x =
[[142 123 129 119 141 136 120 125 131 126 118 136 128 123]
 [138 132 128 124 135 139 126 127 126 139 123 128 133 122]
 [108 133 123 133 111 123 132 122 116 136 139 113 123 141]
 [144 127 126 122 142 129 123 128 132 127 117 139 134 118]
 [147 120 130 115 145 140 117 124 133 124 113 138 128 115]
 [145 130 125 126 139 129 126 134 132 131 122 137 136 122]
 [113 138 123 138 115 112 140 132 123 133 135 119 135 130]
 [121 126 133 134 123 130 126 127 131 125 137 127 122 140]
 [147 114 124 112 143 136 113 120 131 119 110 138 122 123]
 [104 138 125 136 108 121 138 123 116 140 138 109 129 135]
 [109 136 122 135 110 117 140 131 117 133 138 113 128 138]
 [124 133 134 130 127 124 138 138 130 126 130 128 132 129]]
The first entry in the row that holds the smallest entry? 104
The fourth entry in reading order? 119
The 1st entry in reading order? 142
The bottom-right entry? 129
The 4th entry from the end, reading row by row is 130
The 3rd entry in reading order? 129
The top-right entry? 123
The bottom entry of the column that holds the smallest entry: 124
The 3rd-last entry, reading row by row? 128
The entry directly below the smallest entry is 109
The entry directly above the smallest entry is 147
The 2nd entry in reading order? 123
The smallest entry in the first row is 118
The second-last entry, reading row by row: 132
The third entry on the main diagonal? 123
